0: 93/174/208/156/142/183/133/142
1: 140/111/158/135/148/150/144/97
2: 99/97/176/118/119/107/75/111
3: 141/139/52/103/181/122/143/135
4: 45/181/24/130/205/110/70/233
5: 135/184/67/72/126/98/79/177
6: 178/128/129/150/120/145/137/139
7: 148/113/137/129/140/121/165/150
8: 124/74/166/112/125/85/27/90
9: 205/144/155/119/72/137/177/129
10: 102/86/171/146/115/117/63/71
11: 201/108/154/139/196/127/100/164
12: 147/188/38/74/126/59/62/219
13: 48/153/0/101/255/55/0/255
14: 127/136/209/91/109/178/167/149
15: 114/135/162/125/113/119/134/121
16: 131/30/122/160/175/108/77/53
17: 89/128/96/94/109/142/136/90
18: 136/51/148/129/160/126/69/82
19: 15/194/0/70/255/100/7/255
20: 119/81/155/73/118/89/55/137
21: 156/121/171/158/39/120/184/103
22: 84/141/187/141/102/172/197/147
23: 167/100/171/132/90/97/90/118
24: 154/84/157/133/145/124/125/118
25: 166/82/126/140/109/83/131/91

141/138/103/100/123/94/94/167 : 5
86/165/46/83/208/104/84/195 : 4
70/171/138/183/155/166/124/111 : 0
141/119/37/156/174/164/172/103 : 3
101/107/145/102/102/99/135/89 : 15
132/150/198/97/23/125/136/203 : 14
114/136/197/91/101/156/142/157 : 14
107/171/109/111/145/147/147/79 : 17
152/112/169/150/70/114/154/102 : 21
142/171/128/179/138/155/155/120 : 6
132/148/141/113/156/140/149/71 : 1
139/137/176/118/116/126/125/111 : 15
103/151/34/123/255/138/52/200 : 4
147/148/99/111/172/94/81/191 : 5
105/151/190/99/84/145/103/140 : 15
119/77/151/168/155/89/130/136 : 24
102/145/164/156/126/135/160/129 : 15
147/105/124/159/154/111/162/145 : 7
78/109/95/121/148/118/151/107 : 17
156/154/115/107/157/147/185/53 : 1
97/141/134/161/141/130/127/124 : 15
117/163/79/115/197/142/102/158 : 3
155/115/88/161/83/141/173/108 : 6
136/138/82/217/150/138/144/125 : 6
155/85/52/143/204/141/108/93 : 3
172/118/131/89/124/102/159/125 : 7
61/161/97/70/131/119/91/83 : 17
107/94/117/155/121/71/108/109 : 25
119/151/155/112/85/140/170/118 : 15
132/151/110/155/162/170/154/57 : 1
129/135/126/98/102/120/115/129 : 15
141/138/56/107/161/186/174/101 : 3
